One turn sends every row of this set to another row. A few are shown first. Where does it send the rows asked after them?
peg: [ 10 -31   9  -3  -6  11  -6  -6 -24 -13  -9 -29]
samoz: [ 22 -17  -7   9 -11   2   2 -10   2   6  -2   6]
buda: [  5 -19 -15  -2  -9  14   8  -7   2   6   3 -30]
Bazib: [ 21 -21  10  -6 -16  23   6 -13 -12 -21  -3 -38]
nobi: [ 19 -26 -15   0  -9  18   2  -7  -8  19  -1 -14]
lat: [ 36 -13   6  -8 -23  18 -19 -19  -4 -16   2 -12]
Nobe: [ 24 -31   9 -15  -9  31  -6  -5 -12   3 -12 -15]
gal: [ 20 -33 -21  10 -14  11   4 -11  -6   9  -7 -13]
bibup: [ 25 -18  13   3 -22   8   0 -10   3 -32  -2 -14]
Puzaf: [  9 -23  17 -18 -18  29   3 -12  -4 -12  -2 -25]
nez: [ 17 -21 -18   4  -2   9   1  -4  -1  14  -5 -14]
rad: [ 20 -22 -11  17 -14  -2   9 -19   0  -2  -5  -5]
Kuri: [  5 -31  10  -6 -19   6 -11  -6  -8 -25   0 -21]
rer: [ 10 -19  -9   7 -20   1  13 -27   5  -6   3 -21]
durat: [ 29 -14   5   1 -15  29  -5  -6 -21 -21  -7 -22]
mamiv: [ 16 -13 -10   8  -6  -4   3 -10   9   3  -1  -5]
zesi: [  9 -29 -18   1 -20  14   9 -19  -2   4   3 -30]
rol: [  4 -10  -8   3 -12   2   9 -12  11  -5   5 -20]
Guz: [ 39 -10   7  -2 -11  21 -11 -20 -18 -10  -7 -19]
Kapef: [ 24 -27  10  -6  -2   2 -16 -18 -21  -1 -10 -19]
gam: [ 16 -15  23  -9 -18  13   1 -16   5 -19  -5  -5]
fabu: [ 43 -27   5   0 -15   8 -15 -10  -1 -11  -8  -4]
kif: [ 19 -29  11  -8 -15  -5 -22 -17  -4 -14  -1 -10]
kisif: [  6  -9   0   5 -18   3  13 -17   7  -9   7  -9]
zenas: [  3 -18  -8  -4 -17  20  13 -14  -3   4   8 -29]
tusi: [ 26 -17   3  -3 -27  25 -11  -5  -7 -27   2 -17]
tegi: [ 30 -23  17  -6  -9  15  -8 -10  -4  -3 -15   4]
gil: [ 39 -30   1  -9 -10  23  -9 -13 -15   0  -8 -30]

Puzaf moves to Nobe
Bazib moves to gil
lat moves to tusi
Now these:
samoz moves to kisif
peg moves to Kapef
rad moves to rer
mamiv moves to rol

One turn sends every row of this set to another row. A few are shown first. Where does it send the rows asked after them?
detof: [  9  -6 -12 -15   7   8   3   6   2   0  -1  14   3   6  11  -8   6 -10
   0  14]
mam: [  1  12 -13   9  -1   4  -1  -1 -12 -14  -5   2  -5 -11 -20 -27  11  14
  -4  -3]
gan: [  4  -5 -16  -3  14   8   5   2  -2  -2  -2  -2   7   9  -6  -1   5  -7
 -18   9]
kuziz: [ 13   0 -15   3  -9 -20  -3 -18   9   7  -9   8  -2 -15   9 -24  14 -18
   0  -1]
Dede: [ 11   2  -8   4   4 -24  -4 -23  10  12   4   7  -2 -14 -22 -21   6 -17
   1  -9]
Zon: [  6   2  11 -18   1 -14   6  15   4  -6   1  10   7   2  10 -12   3   2
   3  15]
pofis: [  6   5 -15   7 -10  12   1   4  -8  -4  -8   9   3 -15 -22 -16  15   5
   5   6]
pufez: [  3  -1  -9  -9  22 -11  -2   5   0  -5  10  -2  -1  11 -15 -13  -3   0
 -13   1]
fifi: [ 16   0  20  -5  -1  -9  18 -28  17   6   0  14  13 -18 -11 -10   2  -8
 -15  -1]
filom: [  8  -1  -4 -20  16 -10  -4   9   3  -3  10  14  -5   8   2 -19  -1  -3
   4   6]
gasul: [  9   1 -16   7  -8 -10   1 -28   5   6 -11   6  -2 -16   9 -22  14 -17
  -5  -4]
bez: [ -6  -5  -7   6   5   9   1  -6 -16  -5  11  -1   7 -14 -22 -14   0   6
 -10 -11]
bip: [  6  10 -20   4   3  -1   2   6  -1  -7 -14  -3  -4   6 -15 -11  11   6
  -2  12]
baze: [ 14  -2  17  -5  -3 -18  16 -21  20   9   0   8  13 -16 -18  -4   0  -7
  -7   3]
moma: [ -3  -9 -10   1  -6  23   4  -6 -15  -1   3  10  10 -19  -3 -10   7  -2
  -1  -1]
zozi: [ 12  10  -5  -3  -2  16   0  -3  -5  -2   0  25  -2 -14 -20 -23  14   1
  15   4]
getis: [ -3   2  14   1  -2  17  14 -12 -15  -9   1   7  15 -16  -4  -9   5   7
 -13  -1]
Dufub: [  7  16  -3  -1   7   7  -2  -8 -10 -12   3  18 -11 -10 -17 -34   8  10
   6  -5]
nisi: [ -2   0  19  -9  -6 -10   3   8  -8  -6  13  12  10 -20 -12 -19  -1  11
  10  -1]
taga: [ 14   0 -10   0  -2 -30  -7 -15  13  11   2  10  -2 -14 -13 -24   9 -18
   5  -4]
fufuv: [ 13   3  17  -6  -4 -13  15 -28  13  -5  -6  10   6 -17  10 -21   3  -1
 -18  -4]
lilo: [  8   2  13  -4  -9 -23  13 -22  13  -5  -8   2   4 -15  14 -18   0   3
 -12  -1]
pif: [ 13   5  -8   6   9 -18  -1 -29  10  10   1   6   0 -10 -21 -19   8 -19
 -11  -9]
mukis: [ 10   5 -11  10   6  -9   2 -36   6   8  -4   4   0 -12 -12 -19   9 -18
 -13 -10]
Zekud: [ 14  16  -6 -12  16   5   0  -4   3  -4  -3  20 -11   8 -12 -21   7   0
  10  10]
Kisoz: [ 12   4 -14   8   1  -7   3 -32   7   6 -10   4  -1 -11   1 -20  13 -19
 -15  -5]
Gepi: [ 14   3  19  -6   1  -9  18 -33  15   2  -4  11   7 -13   2 -13   0  -6
 -14  -1]
tiv: [ 14   8 -15  -5   3   8   3   5   3   1 -11  13  -3   4 -16  -8  13  -3
  11  18]
rikef: [ -2   3  20  -1   5   1   9  -5 -11  -6  14   6  14 -15 -27 -10  -1   8
  -7  -5]
kedin: [  9  -5  11  -2 -14 -32  11 -10  18   3  -4  -1  10 -18  -5 -10   0   2
  -5   2]
Vif: [  7  18 -11  -3  16  -4   0  -3  -2 -13  -7   4 -14  11 -11 -24   5  10
  -3   5]
suzut: [  1  -7  -2 -11  -5  11  -3  -1 -12  -1  12  21   1 -20   3 -23   3   0
  14  -4]
nume: [  9  -3  12  -2 -16 -29  10 -12  14  -4  -6   1   8 -20   6 -19   3   4
 -11  -1]
Kore: [  5   6  12  -7  17   2  15  -4  -1  -6   0   1  12   8 -11   0   1  -1
 -21  10]
gagut: [  6   4  15 -14  14 -18   7  10   4  -4   9   5   9   6 -16  -7  -3   3
  -5  10]
demar: [ -4  -2   0  -6   6  -3  -6  -2 -12  -5  20  10  -1 -15 -16 -26  -4   8
   5 -13]
muvub: [ -2  -1  13  -6 -14   6   9   1 -12  -9   1  13  11 -20  11 -16   6   8
   4   3]
dig: [ 11   0 -12   1  -9 -26  -5 -16  10  10  -3   9  -3 -18  -1 -25  10 -16
   9  -3]
Tetir: [  6   3   8 -10   4   5  15   1  -1  -8  -8   6  10   4  15  -5   6   0
 -14  15]
paf: [ 13  -5  14  -2 -11 -25  12 -11  19   6   0   5  15 -22 -17  -9   3  -3
  -8   2]

tiv moves to zozi
Gepi moves to fufuv
filom moves to demar
Now these:
Kisoz moves to gasul
rikef moves to Kore

One turn sends every row of this set to another row. A few are shown first. Where does it send the rows asked after them?
Puv: [ -3  10   1 -14   2 -21  -5 -34  -7  -8  -9  10]
beti: [-11 -13 -12 -10  -2 -23  -4  -9  13 -13 -24  -2]
Nifas: [ 4  5 11 -8 11 -2 17  5 -5 -6 -4 12]
zepu: [ -2   3   4 -18   2  -7  28 -17  11   1  -9  16]
gari: [ -4   7   3  -7  10  -8   3 -15  14  -6 -42   6]
Rig: [ -3  11   6  -7   6 -21  -6  -1  19   2 -20   9]
Mel: [-12 -11  14 -13  -3  -4   2   4   7  -9 -30  -1]
Dal: [  2 -10  16  -3   5   9  16 -19  12   6  -7   7]
kogi: [-24  -2   4  -7  -6 -18  -7 -13   7 -10 -29  -1]
lovup: [-15  -7  10 -11  -1   2  17  -8 -16 -17 -14   4]
dure: [ -6  -6   2 -18 -12  -9  22 -22  12  -7  -2  10]
leta: [  4  -8  15 -15   0 -12 -11 -16 -10  -1   1   6]
dema: [  2  -6  -3  -2   2  -4  27 -31  -1 -12 -20  -4]
Dekav: [  5  13  19  -4  12  -8   1 -17 -16  -8 -12   1]
Ralar: [ -1   9  19  -5   8  -7   1 -21 -20 -11 -16  -1]
bime: [ -6  -4  12  -4   7  -9   0  13  13  -6 -19  -1]
gegu: [  4  -6  -9 -15   2 -23  -3  -4  19  -4 -22   7]
Radut: [ -1  -5   2   7  12 -18 -12   0  10   1 -19  -5]
zaka: [ -7 -21 -14  -2   7 -12   2 -17  -7 -11  -2   2]
Lif: [-11 -16  12   5   4   8  14 -21   7  -3  -5  -3]
Voro: [  3 -14   2 -13   1  -1  29 -23  -4  -2 -22   4]
nat: [ 13 -15  -7 -17   3  -8   5 -17  -1   2  -9  19]
revus: [-18 -20   2  -5   3   2  16 -28   4  -1 -11   4]
vizef: [  6  22   1 -11   1   2  -6 -19   8  -6 -21   9]
Pasi: [ -3  12   0  -8   7 -23  -6 -30  -5 -10  -3   7]
mog: [ -9  -4  -3  -5  -3 -13  20 -15  14 -10   9   3]
Vub: [-21  -3  -3  -2   5 -10  25 -17   5 -12  -2   0]
Mesi: [ -3 -10  13 -10   0 -12 -12 -16 -12  -4   3   1]
luf: [ -4  -8 -10 -13 -11  -3 -14 -21  -1 -14 -16  -3]
Sek: [-12   1   1   3   3 -22   0  -1   0 -15 -27 -12]
Fedu: [-11   6  -1   6  16 -12   1 -10  13 -12 -33  -3]
rumov: [-12   5   1 -11   6   0   9 -33   0  -5 -24  21]
Sopi: [  7   6   8 -14  -2 -19   2  -2   5  -2 -35   5]
vezil: [  3   4  10 -19 -12   7  -3  -7  -6 -12 -21   0]
Kazef: [ 13   2  -4   3  11  -7  26 -22   7  -6 -11  -1]
nesil: [-14  15  -5   2   2   0  -9 -21   1 -19 -17  -6]
Felum: [ 13   4 -10  -8   1  -7 -15  -9   9  -4  -4   3]
rit: [  1   8   4  -1   2   1  -6   4  -3 -15  -4 -10]
Gofoz: [-12  10  -4   8  22  -6   7 -21   5  -7  -6  12]
naz: [  3  -8  -4   5  17  -7  26 -10   1  -4  -4  -4]
lumef: [  1  -8   3  -3  15  -2  16 -16  16  10  -1  11]
zulad: [ -4 -11   7 -11  -4 -11  -9 -13   4   1 -38   2]

Sopi moves to Rig
dema moves to dure
gari moves to gegu
Now these:
Pasi moves to Mesi
rumov moves to nat
Vub moves to revus
vizef moves to Felum

